Each named move below is a turn or a mirror, shown by a few rows before and after it. Which moves, in which order, take the first row of each later pair to the second? The first pair is answered.
J (before => after):
0.16; 1.93; -0.76; 0.32; 1.74; 0.11; 1.55; -0.19; -0.81; -0.58; -0.09; -0.88; 0.80; -1.99; 0.75; 0.16; -1.05; -0.01; 0.04; 2.09; 0.44; -0.19; 0.86; 0.26; 1.16; -1.05; 1.94; 0.70; 0.21; 0.12; -0.57 => 0.03; 0.79; -1.19; 0.48; 0.51; -1.15; 2.13; 0.52; 1.10; -0.33; -0.40; 1.43; 1.09; -1.62; -0.81; 0.86; 0.47; 0.30; -0.77; 1.57; 1.09; -0.64; -0.38; 0.60; 0.91; -1.65; 1.11; 0.06; 0.98; -0.01; -1.44
0.75; -0.42; -1.13; 1.18; 0.20; -1.23; 0.87; -1.29; -0.27; 0.25; -0.89; -0.12; 0.80; -0.87; 0.04; -0.79; 0.50; -0.26; 0.28; 0.79; -0.21; 1.00; -0.84; -0.66; -0.58; 0.42; 0.65; -0.85; 1.57; -1.44; -0.29 => 0.90; -0.10; -0.86; 1.14; 0.31; -0.88; 0.66; -1.33; -0.86; 0.33; -0.75; -0.85; 0.79; -0.99; 0.30; -1.02; 0.20; -0.45; 0.48; 0.97; -0.47; 0.88; -0.27; -0.58; -0.56; 0.64; 1.00; -0.83; 1.34; -1.45; -0.17
0.81; -2.63; 1.06; -0.54; -1.24; 2.79; -2.37; -2.71; 0.39; 2.28; 1.54; 1.82; 2.04; 2.04; 0.95; 1.69; -0.96; -0.84; -2.09; -1.24; 0.02; -1.77; -0.84; 0.18; 0.30; 2.74; -1.94; -2.25; -2.13; 1.27; -3.02 => 0.82; -1.81; 1.40; -0.62; -0.71; 3.55; -2.67; -3.17; -0.96; 2.12; 1.93; 0.26; 1.87; 1.93; 2.05; 1.12; -2.21; -1.08; -1.60; -0.99; -0.21; -1.41; 0.09; 0.03; 0.43; 3.12; -1.47; -1.76; -2.62; 1.33; -2.40
0.27; -0.38; 0.37; -0.26; 0.04; 1.69; 1.13; 0.77; 0.73; 0.68; 2.44; 1.51; 2.62; -1.14; 1.80; 0.80; 1.41; -0.24; -0.23; -0.06; 1.34; -0.90; 0.14; 1.61; -0.48; 0.48; 0.72; -0.97; -1.05; 0.63; 1.11 => 0.45; -0.15; 0.62; -0.35; 0.36; 1.97; 0.94; 0.75; 0.07; 0.67; 2.59; 0.98; 2.47; -1.24; 2.18; 0.78; 1.17; -0.30; 0.03; 0.10; 1.22; -0.64; 0.56; 1.45; -0.55; 0.64; 0.98; -0.71; -1.22; 0.85; 1.52
D (before => after):
1.54; 1.95; -0.17; 0.80; 0.25; -1.18; 0.73; -0.15; -1.14; -1.94; -0.13; -1.12; 0.01; -1.97; -0.51; -0.95; 0.82; 0.57; -0.17; 1.31; -1.97; 1.50; 1.84; 0.15; 2.71; -3.04; 4.14; -0.41; 0.63; -1.22; -0.49 => -0.86; 0.44; 0.85; -0.82; -0.88; 2.02; -1.96; -0.68; -3.13; 1.03; -1.80; -4.44; -0.89; 2.40; -0.48; 0.06; -0.86; 0.22; 1.15; 1.02; 0.57; 0.14; 0.00; -0.90; -0.55; 3.28; -0.93; -0.62; 0.30; 0.79; 0.34
-1.18; 0.42; 2.29; -0.74; -1.78; 2.03; -0.15; 1.75; 1.71; -0.96; 2.33; 2.14; 0.99; -2.33; 3.50; -2.50; -0.53; 0.70; -1.09; -0.11; -1.23; -0.77; 0.81; 0.92; 1.07; -1.69; 2.23; 0.05; -2.21; -0.80; 1.17 => -2.28; -0.17; 2.89; -1.51; -1.92; 4.04; -1.57; 1.48; 0.32; 0.37; 1.63; -0.09; 0.57; -0.59; 3.76; -2.28; -1.75; 0.48; -0.16; -0.18; -0.16; -1.20; 0.29; 0.37; -0.39; 1.28; 0.09; -0.03; -2.59; 0.26; 1.71
-1.78; -0.92; -0.20; -0.74; -2.02; 1.07; -1.13; -1.02; -0.60; 1.54; -0.46; -0.58; -0.60; 2.91; -0.22; 0.20; 1.11; -1.71; 0.17; -0.92; 1.51; -1.34; -0.49; -0.38; -0.88; 2.38; -1.77; 0.98; -1.66; -0.28; -1.35 => -0.23; -0.24; -0.84; 0.61; -1.37; -1.45; 0.91; -0.50; 1.46; -0.50; 0.42; 2.52; -0.13; 0.20; -0.73; -0.33; 2.97; -1.69; -1.10; -0.85; -0.03; -0.59; 0.34; 0.38; 1.36; -2.31; 1.62; 1.10; -1.31; -1.80; -2.10
P (before => after):
0.41; 0.16; 0.76; -0.39; -0.56; 1.50; -0.56; -1.46; -0.35; -0.80; -0.58; -0.28; -0.61; 0.75; 1.52; -0.09; -0.60; -0.54; 0.72; -1.04; 0.36; 0.66; 0.68; -1.14; -0.05; 1.61; 0.45; 0.78; -0.31; -0.65; 0.09 => 0.24; -0.36; 0.70; -0.69; -1.28; 1.64; -0.55; -1.07; 0.24; -0.67; -0.57; 0.42; -0.34; 1.00; 1.51; 0.19; -0.23; -0.45; 0.33; -1.22; 0.73; 0.35; 0.17; -1.16; -0.28; 1.40; 0.13; 0.71; -0.37; -0.69; -0.06
0.63; -0.12; 1.16; -0.25; 2.16; 0.75; -0.73; -1.23; -2.90; 0.22; -1.51; -2.40; -1.92; 1.25; 0.14; 0.75; -0.95; 0.20; 1.62; -0.42; 0.48; 0.63; 0.53; -1.00; 0.36; 2.33; -0.23; 0.14; 0.62; 0.70; -0.80 => -1.08; -2.24; 2.09; -1.08; -1.62; 1.19; -0.41; 1.26; 1.49; 0.66; -0.57; 2.78; -0.63; 1.20; 1.19; 0.59; 0.18; 0.68; -0.49; -1.63; 1.49; -1.23; -1.19; -0.56; -0.07; 1.20; -0.01; -0.46; -0.11; 0.53; -1.05
-1.85; 2.05; -0.34; 0.78; 0.72; 2.32; 1.43; 0.84; 0.58; 1.71; 0.50; 0.69; -0.96; -1.80; 0.93; -0.28; -0.03; -2.12; 0.05; -0.96; -2.69; -0.97; 1.86; 1.29; 2.18; -2.74; 0.12; 1.88; -0.23; -0.39; 0.52 => -1.58; 1.56; -1.09; 0.84; 1.74; 2.14; 0.59; -0.26; -1.10; 2.73; -1.18; -1.64; -2.13; 0.64; -1.20; 0.96; 0.13; -2.46; 1.23; -0.77; -1.67; -0.82; 0.82; 0.61; 0.82; 0.10; -2.73; 1.42; 0.77; 0.55; 0.06
Then:
Between the rows of a pair lie two moves.
0.76; 0.41; -0.49; 1.06; 0.34; -0.80; 1.54; -0.22; 0.68; -0.10; -0.44; 0.83; 0.31; -0.96; 0.98; 0.32; 0.31; 0.20; -1.13; -1.59; 0.64; 1.03; 1.13; 0.82; 0.30; -1.88; 2.10; 1.62; 1.92; -1.60; -0.05 => 0.47; -0.08; -0.96; 0.90; 0.93; -0.54; 0.67; -1.18; -0.78; 0.99; -1.80; -1.33; -0.43; 1.18; -0.54; 1.48; 0.35; -0.29; -0.06; -1.45; 1.63; 0.95; 0.31; 0.26; -0.89; 0.95; -0.44; 1.21; 2.74; -0.80; -0.29
J then P
2.43; 0.61; -0.34; 0.28; 2.78; 1.05; 1.33; 0.80; 2.82; 0.21; -0.71; 0.47; 0.59; -3.47; 2.59; -1.81; -3.43; -0.17; 1.57; 1.31; -2.13; 2.55; 2.35; 0.62; 4.35; -3.57; 1.76; -0.45; -2.16; -1.23; -0.80 => -0.31; -3.42; -0.41; -1.02; -0.84; 2.32; -0.76; 1.65; 4.38; 3.55; -3.22; 1.25; 0.14; 1.95; 0.04; 0.74; -2.30; -0.22; 1.44; 0.09; 1.64; 0.11; -2.11; -0.27; 0.58; 2.07; -4.77; -2.26; -1.30; 0.62; -1.77
D then J
2.46; -0.50; -1.25; 1.90; 0.04; -0.73; 2.17; -0.11; 1.32; 0.90; -0.57; 0.52; 0.94; 1.87; -2.45; 0.65; 2.05; 0.10; -0.27; 0.24; -0.77; -0.48; -1.18; -0.34; 0.32; 1.00; -0.28; 1.20; 0.48; -0.67; -0.04 => 2.64; 1.26; -0.32; 1.67; 0.97; 0.54; 2.24; -0.50; -0.10; 0.02; 0.54; -0.95; 1.09; 0.02; -0.08; -0.63; 0.29; 0.30; -0.02; 0.88; -1.96; 0.25; 0.88; -0.13; 1.41; 0.03; 1.96; 2.31; -0.76; -0.70; 1.32
P then J
-0.36; -1.22; 2.39; 0.46; -2.63; -0.42; -2.19; -1.78; -2.13; 0.28; 0.16; -0.07; 3.87; -0.91; 1.06; 0.47; 0.48; -1.17; -0.12; 0.25; -0.89; -0.26; -1.48; -2.73; -1.10; 3.56; -1.09; 1.39; 0.66; -2.59; 2.46 => -0.36; -1.60; 2.44; 0.62; -3.44; -1.07; -1.63; -1.04; -0.69; -0.13; 0.67; 2.01; 4.25; -1.87; 1.02; 0.17; 1.10; -0.89; -1.05; -0.07; -1.20; -0.41; -1.57; -2.42; -0.41; 2.00; -0.08; 1.19; 0.66; -3.08; 2.24
P then J
0.10; 0.89; 1.37; -0.36; -0.67; 0.75; 0.60; -0.76; -0.89; -1.35; 1.21; 0.67; 0.57; -1.97; 1.34; -0.89; -0.32; 1.16; 0.67; 0.12; -0.76; 0.60; 1.23; 0.16; 0.54; -0.75; 2.22; 1.26; 0.09; 0.08; 0.91 => -0.88; -1.08; 1.28; -0.67; -2.83; 0.86; 0.27; 0.24; 0.98; -0.30; 0.40; 2.67; 0.82; -0.31; 0.50; 0.07; 0.71; 1.28; 0.08; -0.80; 0.69; -0.60; -0.88; 0.15; -0.65; 0.55; 0.03; 0.28; 0.30; 0.38; 0.42
P then P
-0.02; -0.76; 0.32; 0.73; -0.90; 0.61; 0.58; -0.29; 1.33; 0.40; -0.07; 0.48; 0.66; 0.91; 0.38; 0.46; 0.17; -0.10; 0.88; 0.26; 1.23; -0.17; -0.37; 0.38; -1.14; 1.46; -1.44; -0.60; -0.63; -0.01; 0.04 => 0.48; -0.09; 0.37; 0.97; -0.75; 0.31; 1.24; 0.00; 1.77; -0.55; 0.61; 1.37; 1.00; -0.56; 1.11; -0.23; 0.09; -0.04; 0.37; 0.14; 0.28; 0.08; 0.31; 0.76; -0.14; -0.37; 0.69; -0.17; -1.04; -0.56; 0.25
P then J
2.30; 1.99; -0.44; 1.00; 2.16; -2.41; 1.70; 0.57; 0.49; -0.49; 1.11; -0.13; 0.36; -2.05; -0.66; 0.09; 0.03; 0.19; -0.15; -0.77; -1.09; 1.37; 1.87; -0.63; 0.93; -3.50; 2.62; 0.83; -0.23; -1.34; 0.44 => 0.67; -0.57; -0.22; 0.08; -1.12; -1.99; 1.50; 2.36; 3.66; 0.82; 0.73; 3.23; 0.91; -0.27; -1.27; 0.83; 1.61; 0.50; -1.40; -1.99; 0.58; -0.36; -0.82; -0.44; -0.39; -2.67; 0.58; -0.33; 0.06; -0.99; -0.11
P then P
0.37; -0.84; 1.20; -0.11; 0.56; -0.87; 0.84; -0.09; 1.35; -1.10; 0.68; 1.33; -0.33; -0.84; -0.31; 0.31; 0.64; 0.89; -1.20; 0.71; -1.33; -0.57; -0.55; 0.96; 0.34; -1.72; -0.13; -0.95; -0.38; -1.15; 0.85 => 1.03; -0.38; 0.40; 0.31; 2.03; -1.50; 0.76; -1.07; -0.03; -0.88; -0.22; -0.20; -0.96; -0.27; -1.78; 0.90; 0.60; 0.65; -0.48; 0.94; -1.18; -0.10; -0.33; 0.77; 0.06; -0.81; -0.83; -0.97; 0.43; -0.87; 0.54
P then J
0.07; 1.52; -0.43; -1.23; 3.27; -1.33; -0.68; 0.55; -2.50; -1.37; -0.60; -0.97; 0.05; -0.07; 0.12; -0.56; -3.10; -0.12; 3.32; 1.46; 0.29; -2.87; 1.10; -0.23; -0.32; 2.32; 1.27; 0.82; -0.74; 1.39; 1.48 => 0.29; 0.33; -0.62; -0.88; 1.19; -2.99; 0.65; 2.37; 1.36; -2.16; 0.13; 4.05; 1.32; -1.43; -0.24; -0.79; -0.90; 0.32; 1.19; 0.72; 0.32; -3.54; 0.10; 0.51; 0.58; -0.87; 2.73; 0.31; -0.71; 0.31; 0.50
P then D
-1.09; -0.50; 0.62; -1.12; -1.27; 1.74; -1.09; -0.60; -1.26; -0.02; 0.12; -1.53; -0.01; 0.56; 1.81; -1.17; -1.40; 0.68; -0.22; 1.00; -0.16; 0.22; 0.28; 0.48; -1.75; 1.91; -0.23; 0.89; -0.66; 1.17; 0.54 => -1.39; -1.73; 0.44; -1.04; -2.74; 0.88; -0.48; 0.66; 1.24; 0.17; 0.06; 1.23; 0.38; 0.69; 0.94; -0.71; 0.05; 0.92; -1.17; 0.40; 0.20; -0.52; -0.89; 0.89; -1.65; 0.90; -0.72; 0.23; -0.18; 0.96; -0.21
P then J
0.14; -0.45; -0.06; 0.62; -0.38; -1.10; 1.14; 0.00; 0.97; 0.06; 0.16; 0.75; 0.40; -0.23; -0.39; 0.39; 0.61; 0.87; -0.42; -0.09; 0.03; 0.14; -0.08; -0.08; 0.34; -1.13; 0.12; -0.32; 0.11; -0.95; -0.93 => -0.43; -0.44; 0.04; 0.22; -0.15; -0.19; 0.26; -0.37; -0.31; 0.83; -0.34; -1.10; -0.16; 1.20; -0.53; 0.60; 0.01; 0.70; 0.23; -0.13; 0.48; -0.20; -0.35; -0.53; -0.61; 0.84; -1.49; -0.24; -0.06; -0.38; -0.48
J then P
0.50; 1.67; -1.14; -1.56; -0.26; 3.23; -3.68; 0.35; -0.77; 0.06; -1.13; 0.41; -1.25; 0.81; 4.12; -1.77; -2.35; 0.09; 2.09; -0.42; 1.69; 0.61; 0.33; -0.17; 1.14; -1.25; 1.37; -1.05; 1.95; -0.82; 0.07 => 1.67; 2.11; -2.18; -0.50; 1.07; 1.45; -2.74; -0.13; -0.62; -0.74; -1.34; 0.76; -1.31; -0.03; 2.80; -1.64; -1.21; -0.02; 1.96; -0.21; 0.99; 1.36; 0.85; 0.34; 2.08; -2.86; 2.32; -1.28; 2.78; -1.52; -0.53
J then P
-1.52; -0.15; 1.14; -0.98; -1.90; 1.57; -0.37; 0.91; 1.02; 0.27; 0.48; 2.22; 0.98; -0.73; 1.52; -0.05; -0.28; 1.08; -0.76; -0.76; 0.70; -1.02; -0.48; 0.37; 0.06; -0.19; -0.05; -0.19; -0.87; 0.59; -0.59 => -1.14; -0.19; 0.30; -0.70; -0.42; 1.32; -1.15; -0.34; -0.82; 1.03; -0.94; -0.63; 0.03; 1.12; -0.15; 0.91; -0.40; 0.61; 0.38; -0.39; 1.38; -0.83; -0.82; -0.12; -1.00; 2.11; -2.14; -0.50; 0.18; 1.36; -0.89
P then P
1.49; -0.07; -3.27; 2.89; 1.24; -1.11; 1.60; 0.37; 0.63; -0.60; -0.69; -1.79; 1.98; 0.18; -1.46; -2.41; 0.87; -1.49; 0.39; 0.82; 1.07; -0.86; -0.52; -0.20; -0.07; -0.01; -1.49; 0.20; 1.20; -0.65; -0.73 => 1.74; 0.30; -3.02; 2.79; 1.18; -1.03; 2.10; 0.71; 0.87; -1.11; 0.11; -1.02; 2.37; -0.88; -0.58; -3.05; 0.65; -1.46; 0.13; 0.93; 0.52; -0.87; 0.10; 0.06; 0.66; -1.32; -0.35; 0.59; 0.82; -0.81; -0.53
P then P
